Each named turn below is shown by a few rows before and after it. Which turns, in which order, take the first row of each later pair to the second? The first pair is answered.
F (before -> after):
[-0.46 -0.34  0.17  0.29  0.08 -0.02 -0.03 -0.88]  ->  [ 0.12 -0.48  0.25  0.11  0.47  0.13 -0.18 -0.78]
[-3.16 -0.70  1.17  0.55  0.06  1.36  0.20 -0.76]  ->  [-0.98 -1.37  1.77 -0.03  1.50  2.46 -0.31 -0.72]
[-1.67  0.31 -0.66  0.69 -0.80  0.09 -0.54 -1.51]  ->  [-0.94 -0.02  0.32  0.72  0.08  1.19 -0.70 -1.87]
[-0.60 -0.49  0.53  0.18 -0.50  1.08  0.14 -2.43]  ->  [ 0.95 -0.81  0.44 -0.44  0.28  1.42 -0.25 -2.15]
D (before -> after):
[ 0.70 -1.86 -0.89  0.44  2.07  1.86 -1.02 -2.18]  ->  [ 2.66 -1.59 -2.12 -1.00  1.37 -0.36 -0.77  0.51]
[ 2.21  0.34  0.86 -0.41  1.11  0.63  0.18  0.68]  ->  [ 0.08  0.99 -1.57 -0.45 -0.72 -1.54  0.67  1.27]
[ 0.61  0.46  1.65 -0.02  0.38 -0.97  1.03  0.55]  ->  [-0.55  0.62  0.76  0.05 -0.28 -1.64  1.20  0.41]
P (before -> after):
[-0.50  0.52  2.90  0.01 -0.61 -0.46  0.81  0.99]  ->  [-0.63  0.01  3.03  0.46  0.14  0.76  0.52 -0.38]
[-0.78 -0.31 -0.54 -0.32 -0.38 -0.46 -0.93 -1.20]  ->  [-0.68 -0.35 -0.75 -0.50 -0.50 -0.64 -0.91 -0.94]
[ 2.11 -0.35 -1.26 -1.79 -0.27 -2.67 -0.13  2.93]  ->  [ 0.43  0.57  1.12 -0.78 -1.27 -3.04  0.57  3.44]
X (before -> after):
[ 1.14  0.91  0.96 -0.58 -0.09 -0.67 -0.45  0.87]  ->  [-0.70  0.76 -1.31 -0.30 -0.66 -0.92 -0.61 -0.46]
[ 1.76 -0.94  3.22  0.58  0.81  1.83  0.09 -1.26]  ->  [-0.32  0.70  1.25  0.03 -2.52 -2.53  1.40  1.85]
[-0.19  0.20  1.19  0.35 -0.36 -0.32  0.35  0.31]  ->  [-1.05  0.02  0.13  0.51 -0.53 -0.27  0.22 -0.49]
[ 2.58  0.27  1.73 -0.71  1.78  0.99  0.47  2.45]  ->  [-1.35  0.94 -2.85 -0.45 -0.96 -1.75  0.98  2.20]
Now pairs of rows:
Each pair is two turns apart.
[ 1.04 -0.77 -2.33 -0.09  0.57  1.98 -1.80 -1.57]  ->  [ 0.12  0.57 -3.17 -0.55 -1.75 -1.27 -0.78  1.19] -> X then X
[ 2.84 -2.02 -4.61 -2.16  1.45 -0.78 -0.34  0.84]  ->  [-3.15 -1.86 -2.20  1.42  1.38  2.34 -0.15 -3.97] -> F then D
[-1.68 -0.89 -2.29  0.38  0.45  1.86 -0.34 -3.20]  ->  [ 0.77 -1.25 -3.80 -1.08  0.76  0.89 -0.64 -1.83] -> F then P
[ 2.40  0.90  1.20 -1.36  1.03 -1.38 -0.05  2.12]  ->  [-2.47  1.18 -2.34 -0.07 -0.65 -1.96  0.05 -0.34] -> P then X
[ 1.45 -0.88 -1.40 -0.74  0.21  0.26 -0.43  0.08]  ->  [-1.41 -0.35 -1.52  0.27 -1.02 -0.10  0.01 -0.66] -> P then D
[-0.95 -0.56 -0.58  0.71  1.58  1.73  0.23 -3.42]  ->  [ 0.69  0.14 -3.40 -1.29 -0.24 -2.16  0.70  0.36] -> D then D
[ 1.96 -1.57 -1.74 -0.84  2.55  2.18 -0.47 -2.20]  ->  [-0.51 -0.81 -4.73 -0.97  0.20 -0.54  0.17 -1.32] -> P then D
[-2.79  1.49  0.31  0.55 -2.45 -3.53  1.23  2.36]  ->  [2.25 0.16 5.02 0.17 1.33 0.38 0.33 1.90] -> D then D
[-1.50 -1.44 -2.78  0.25 -0.29 -0.81 -1.30 -0.19]  ->  [-1.53 -1.70 -0.06  1.21  0.98  1.36 -1.47 -1.65] -> P then D
[ 0.25  1.19  0.46 -1.05 -0.82 -1.08  0.18  0.92]  ->  [-0.83  0.61 -1.53 -0.73 -0.43 -0.13 -0.45 -1.11] -> X then P
[ 0.07  0.60 -1.64 -1.60  0.06 -2.01  0.74  1.06]  ->  [-1.59 -0.06  0.38  0.19  1.33  1.29  0.36 -2.24] -> D then F
[-0.51 -0.50  2.23  0.90  1.01  1.41  0.19 -0.79]  ->  [-2.67 -0.21 -0.26  1.00 -0.31  0.11  0.37 -1.12] -> X then X
[-0.61  0.07 -0.43 -0.22 -0.59 -1.15  1.26  0.38]  ->  [-0.91  0.00  1.16  0.40 -0.03 -0.01  1.19 -0.44] -> P then F
[ 3.61 -1.20  0.45 -1.16  0.87  0.18 -0.58  0.56]  ->  [ 2.61 -0.13  1.79 -0.87 -0.44 -1.28  0.27  2.11] -> P then P
[-0.13 -0.12 -0.37  1.50  1.28  1.17 -1.27 -1.80]  ->  [ 1.81 -0.19 -1.96  0.16  1.16 -0.18 -1.45 -0.19] -> F then P
[-1.12 -1.40 -1.17  0.39 -0.09 -0.29  1.00 -0.21]  ->  [ 0.86 -1.49 -0.47 -0.38  0.27 -0.65  0.98  1.14] -> X then D
[ 2.37  0.10  0.23 -1.21  0.39 -0.93 -0.17  2.14]  ->  [-0.76  1.16  1.27  0.05 -1.25 -1.66  0.79  2.13] -> F then P
[ 2.01 -0.22 -1.21 -1.28  1.29 -0.08  0.22  0.75]  ->  [ 0.64 -0.56 -2.17 -0.64  1.41  0.75 -0.04 -0.97] -> F then X
[-0.52 -0.63  0.51  0.96  0.07  1.33 -0.21 -1.34]  ->  [ 0.89 -1.08 -1.63 -0.21  0.16  0.57 -0.60 -0.74] -> P then P
[ 0.77  0.44  1.42 -0.43 -0.83 -1.71  0.19  1.93]  ->  [-1.78 -0.34  0.90  1.19  0.08  0.91 -0.45 -1.98] -> D then X
[ 0.08  0.09 -1.74  0.13 -0.27 -0.74  0.30 -0.20]  ->  [ 0.74 -0.05  0.58  0.62  0.85  0.92  0.18 -0.82] -> F then X
[ 0.83 -1.04 -2.38 -0.44  0.66 -0.37  0.36 -0.50]  ->  [ 1.67 -1.24 -0.13 -0.09  1.62  0.86  0.31 -0.84] -> F then X
[ 0.23 -0.50  2.04  0.42 -0.22  0.78  0.22  0.67]  ->  [-1.38 -0.29  1.36  0.85 -0.94  0.47  0.34  0.12] -> X then F
[-0.11 -1.07  1.47  0.64  1.28  2.25 -0.48 -1.45]  ->  [-1.67 -0.12 -2.18 -0.28 -1.54 -1.61  0.22  0.78] -> D then D
[-1.62  0.35 -2.61  0.03 -0.35 -1.36 -0.80 -0.58]  ->  [-2.40  0.89 -1.38  0.48 -0.87 -1.60 -0.28 -0.26] -> P then P
[-2.39 -1.09 -2.71 -0.28 -0.17  0.59 -0.47 -2.98]  ->  [-1.70 -0.61 -3.85 -1.26 -1.09 -1.50 -0.11 -0.90] -> P then P
[ 0.48  0.18 -0.94  1.42  1.26  1.47 -0.37 -2.45]  ->  [ 1.80  0.44 -2.95  0.04  0.43 -0.74 -0.25 -0.36] -> P then P
[ 0.61  0.13  1.49 -0.18  0.16 -1.20  0.48  1.74]  ->  [-2.14 -0.38 -0.23  0.97  0.14  0.12  0.10 -1.25] -> X then F
